Each path below is one point turned by a fixed rotation once a step. After each direction that follows a path, write how fast that rotation turns it, in deg/step (0 if it stays still).
Each turn is a multiple of 5 degrees from 10 to 175, or 0.
Each row of a path follows its step; steps can be skipped.

step 0: -12	9	21	-10	32	-17	-1	13	18	10	9	-16	17	22	0	-16	23	19	-3	-1	-9	-7	-9	-7	-28	-8	-11	39	17	-16	43	-48	-4	-4	4	34	-7	-22	-4	13	-33
step 4: -17	5	-12	-8	-1	-19	-23	-7	3	64	4	-16	45	41	7	-10	-18	14	16	7	13	1	-21	11	12	-33	4	-11	18	2	23	-19	-32	8	-5	14	-15	-5	12	11	3
step 5: -12	47	6	-1	9	-15	-24	17	-22	19	-13	3	-1	5	-21	-42	-6	-25	21	11	1	11	-33	12	-18	-2	-2	-1	12	10	33	-15	-25	-14	-15	30	16	-10	-4	42	-14
step 7: 27	42	-6	7	20	10	-4	16	-8	13	-24	10	37	12	-25	-10	33	-3	26	5	32	7	-18	9	19	-34	8	8	3	15	22	3	-24	13	19	-24	-10	16	31	7	22
step 8: -12	38	2	19	36	0	-17	6	-24	-5	-9	-18	33	15	-3	-23	26	14	3	6	-6	22	20	6	40	-21	6	25	35	1	4	-2	-32	17	-10	34	15	5	5	-3	-22
step 10: 15	29	25	17	29	-1	-5	30	6	-3	-11	14	-15	29	6	-50	2	-17	16	16	-21	9	-14	3	4	12	25	24	-18	9	21	-8	-28	9	26	11	-37	13	21	-3	-14
step 14: 10	21	7	-38	15	-32	-20	20	15	3	1	16	9	22	3	-28	-20	-28	-31	20	-5	19	-22	1	-7	-4	21	0	13	3	3	-44	5	-4	4	40	-17	1	-22	30	14
step 17: -6	16	17	-26	22	-18	4	-9	0	19	-12	1	40	35	-20	-17	9	17	7	21	-8	9	-6	32	16	-37	-18	9	24	-22	29	-9	-15	-22	-11	26	28	-16	-15	25	13
step 19: 19	51	2	-1	17	-16	-18	10	-22	0	-30	21	44	23	-4	-24	-8	-21	-8	4	-5	-2	-10	17	-7	-24	18	1	-21	-23	20	-15	-5	6	21	2	-13	37	-3	-5	-28
step 20: 18	41	-6	19	47	14	4	-1	-31	25	-7	-19	20	20	-7	-18	24	34	-12	6	-16	-6	-49	-4	12	-22	1	1	21	-7	8	-12	-21	9	9	-19	-10	13	-10	5	3
step 22: -1	41	-14	16	15	9	-28	15	15	35	-2	7	1	45	-13	-29	9	-6	27	26	-7	11	3	30	29	18	-4	-5	9	2	13	-17	-4	-26	29	33	-9	10	-17	12	-11
3	0	0	-6	17	6	-3	3	-5	-3	-13	-1	-7	-10	6	4	-5	0	-8	2	-7	0	-3	-4	7	-1	-2	-1	7	0	-3	4	-5	0	-17	6	5	-2	-9	13	5
120
4	0	-9	5	-8	5	-1	0	2	2	-4	-7	8	-3	8	4	10	3	12	11	-8	9	4	6	-2	-9	-3	11	5	1	-2	7	9	4	-4	0	1	-4	-5	-6	16
80
-5	-7	4	-2	-4	-2	4	0	-5	-1	3	-2	1	8	-4	4	-5	-4	-6	0	-6	14	3	0	5	-2	2	7	-4	-7	-6	4	-14	13	-6	4	-21	-5	-7	-5	-4
170
8	5	3	7	10	7	10	2	0	-1	-3	0	2	2	12	2	14	4	-5	0	-14	-8	7	2	2	7	-8	7	-8	-10	3	-4	-1	-2	0	-5	-5	8	1	-5	-12
35
2	-1	4	4	2	-9	0	7	8	9	-6	7	-7	11	-8	-1	6	5	1	-7	-3	-4	-6	5	5	-1	-14	-10	-1	-4	1	5	-3	-1	0	-8	-9	-3	-1	1	20
140
-11	-3	0	10	13	-4	-3	-9	-2	1	7	-14	6	5	1	12	6	3	-6	-13	9	-2	3	-2	0	-7	4	9	6	-1	1	8	-3	-4	1	-7	0	3	4	8	5
85
6	-2	-11	0	5	6	1	-1	3	9	9	5	3	1	-2	13	1	4	6	-7	1	0	1	-5	-8	1	1	-6	3	8	-6	-21	0	12	-11	-1	-5	3	1	1	2
155

step 0: 3	44	-23	20	-15	-17	-14	24	26	27	4	3	16	-33	-7	-8	-13	-8	13	-20	-31	15	-3	-22	-45	16	-10	-16	-30	-10	7	-28	30	-2	-40	-13	-23	-11	0	3	2
step 1: -17	20	15	31	2	1	18	13	-14	-5	-18	27	4	4	3	6	-15	2	7	40	-2	23	11	-30	-40	3	25	-10	-31	8	-2	-28	-21	-36	-27	-6	-13	-12	45	19	28
step 6: 3	-3	2	4	2	-36	-4	32	8	19	28	-20	-4	-24	5	-37	-18	2	11	-7	-21	-10	-21	8	-16	47	14	-29	-25	21	8	38	4	9	-45	-7	-15	19	16	-9	-19
step 9: -24	28	-31	1	-4	13	22	-10	-20	5	-24	-15	10	19	-45	-10	-20	2	-7	-15	-3	-6	-15	-9	-52	-34	-8	16	-7	27	-33	3	-5	-22	10	21	17	-2	19	-31	22
step 10: 18	-14	1	43	-19	23	28	-35	-13	-2	-14	11	1	22	-50	9	-12	-21	15	-11	20	-23	28	6	0	-15	9	22	-34	41	-21	-10	17	-11	7	0	10	23	-22	12	10
step 12: 16	-20	-35	11	-16	-28	31	-17	-3	10	-14	3	-6	-21	32	-12	-47	-11	11	-17	-3	-20	-11	0	4	45	33	-1	-36	-15	-6	-3	10	33	-12	11	-11	3	19	5	-32
step 13: -9	1	7	-22	34	-35	8	15	-19	-18	11	27	-30	-7	17	18	-42	16	25	9	-14	7	26	18	20	6	60	15	0	-14	-2	2	-1	-13	-29	5	-17	5	16	4	-27
step 15: -18	28	-5	-38	7	-24	12	37	-19	27	4	1	15	-10	-26	10	14	6	0	-23	12	-21	10	-18	-37	-43	13	32	-11	9	-17	12	-4	22	-16	-3	-17	23	20	-9	39
step 17: -8	20	-2	18	-17	9	-32	2	1	-28	-32	-6	51	5	-23	-3	-10	4	9	-27	-20	-20	2	7	-43	37	-10	2	-25	4	-3	-28	-25	4	6	-1	3	11	-9	47	19
step 18: -11	35	-46	27	-23	9	-8	-39	0	5	-6	12	8	3	-1	-22	-15	-1	7	2	14	-1	-3	10	-10	29	39	-41	-43	-7	-18	10	10	-11	-6	-7	-12	4	23	47	0
step 22: 18	-45	74	0	-4	14	1	24	-30	11	5	2	11	6	-5	-17	10	0	20	1	-20	3	25	9	-6	13	-1	33	-9	29	-28	10	7	-5	-30	-18	-13	17	21	-11	23
-12	-4	-2	-10	0	6	-6	-7	5	-1	11	-11	-5	3	-7	-8	-3	8	-12	-1	-1	3	4	9	-2	-7	3	-3	4	-1	-4	1	6	-10	-8	-7	-5	-2	12	5	-8
155
-10	15	10	3	1	6	5	-1	2	-3	1	1	-1	0	1	7	0	3	-5	-5	2	3	2	-10	11	0	-4	6	-6	5	-1	2	-8	8	-16	-3	-2	-13	5	-13	-2
55
-3	-1	-11	-9	-4	5	-4	0	-4	8	-4	0	1	-5	10	1	-3	-8	9	-3	10	-7	-9	-6	-6	-4	-2	-8	-6	0	-13	10	7	-7	-10	2	-9	-1	-4	-10	-1
120
-13	-3	-7	8	4	-15	2	6	1	3	0	8	9	3	-1	-4	8	5	-3	-5	-6	2	9	-2	-3	-3	-17	-1	-4	-5	0	5	-2	-12	-6	-6	0	3	-5	-1	10
45
8	6	-7	-11	-1	-5	-1	10	-6	-11	14	4	4	3	-7	1	-2	9	2	1	6	-8	2	-7	-5	5	-8	6	-3	6	2	-2	0	-5	7	-1	-5	-12	-4	3	-12
175
-2	-9	2	3	4	-12	12	-6	0	-3	-4	-5	-2	8	-7	6	-13	-3	-4	-7	5	-1	-3	6	-2	-5	-5	2	1	7	3	6	1	-1	-1	10	6	6	-6	-12	-16
20
10	-7	11	10	0	-6	-4	0	9	1	-2	-6	5	9	5	0	-3	-4	-1	-3	7	-1	-5	-1	-9	16	-3	1	-4	-6	2	-2	-4	-4	-13	0	-11	-5	6	11	-3
65

step 0: 12	-11	-1	-10	19	4	-14	3	10	-18	2	14	12	-23	-8	32	-8	23	-1	-19	5	1	-16	-36	19	0	-17	19	22	23	-7	-16	3	-13	47	3	3	-29	-46	-38	12
step 2: 25	-12	9	14	16	35	5	10	15	-28	18	5	-12	-13	-29	-4	-24	1	-24	-30	13	-45	23	4	7	12	-17	2	27	-7	13	-14	-23	-33	40	16	16	-3	14	3	7
step 5: 21	18	-12	6	45	45	-20	2	-2	-17	-4	-1	6	1	-3	2	-41	2	-11	1	34	-38	14	7	-11	-20	-10	23	25	26	26	-2	-17	1	23	2	15	-18	14	1	15
step 9: -11	-9	-18	-9	-8	18	-13	44	21	-11	6	-2	25	-2	-25	20	-21	10	4	-37	12	-4	15	-15	3	-5	-47	-3	-14	-17	4	-41	-20	-13	31	8	9	-33	-9	-8	-1
step 10: -5	-34	-18	-6	31	22	8	8	24	-32	14	-17	29	6	18	22	-3	-3	-14	16	-10	-16	11	-51	-6	-2	-4	32	5	-4	-21	-20	19	0	19	12	13	-39	9	-15	-9
step 13: 5	-22	-9	13	34	18	26	23	33	-42	-8	-4	27	-1	-6	19	8	-10	-4	3	-28	-23	19	-35	-4	-28	-8	7	7	27	-30	-5	-2	8	25	-9	3	15	-25	-13	15
step 17: -7	-11	-18	-18	51	24	-29	7	22	-4	-17	3	-12	-32	-6	-17	-17	-34	-11	15	16	-10	7	-32	26	-16	0	20	27	5	-3	-9	-15	4	15	21	2	-28	23	-23	-3
step 18: -32	-5	-18	3	32	13	-10	7	0	-22	9	41	7	-20	8	11	-19	25	0	-25	9	-4	2	-2	27	-40	-27	25	9	2	22	-6	-22	-25	41	7	11	-4	-16	-13	6
step 19: -30	-34	-12	-21	26	7	15	41	21	-40	-17	-3	0	-2	12	5	12	2	-4	-13	1	-18	11	-39	-1	17	-17	-3	24	3	-23	-10	-17	-33	24	-3	-6	-1	-29	-11	20
step 20: 19	-25	2	-2	37	22	14	20	35	-12	18	27	-19	-17	-17	-4	-10	-28	-29	-3	-24	-9	24	-23	16	-9	-11	7	10	24	-18	1	-15	-33	18	8	19	-15	33	-17	-4
step 21: -6	-4	-13	-10	12	20	12	34	25	-7	25	20	4	-16	20	40	-47	-11	-5	3	-4	-8	5	11	2	-8	-13	-6	5	-10	42	-15	-29	-20	53	-3	3	-6	4	-13	15
4	0	4	-5	-4	4	-11	-1	-11	-6	-2	-8	-10	5	-1	-8	4	-6	0	-10	-3	4	6	-13	6	0	-1	-12	-3	-5	-4	-6	-9	-1	-2	13	-2	-3	12	-1	-6
140
3	0	0	-7	-15	-1	7	8	15	7	13	-2	3	3	-6	4	-3	-8	-4	1	-5	-2	9	6	-6	5	3	-3	-7	-10	-3	-2	-2	-4	8	-1	0	-7	10	10	-5
60
6	-3	-5	2	-11	-12	-13	6	0	6	1	0	9	-3	8	12	-3	4	7	-7	-9	5	-3	6	11	-3	-4	4	-5	7	11	-2	-9	-6	0	7	0	0	-3	-7	-3
120
3	-6	1	-2	6	-2	-4	7	-2	8	2	-2	0	-1	-3	2	7	-3	-1	-17	7	-12	-2	-4	-12	10	-1	7	-19	5	-10	-3	0	1	-1	2	1	7	-9	-1	5
110
-6	0	-2	-17	4	10	-2	-6	5	5	-4	11	-10	-13	10	5	2	-1	1	-1	-8	6	5	0	0	6	6	-9	-7	3	3	4	2	-12	-3	-5	-2	10	-2	2	-3
10
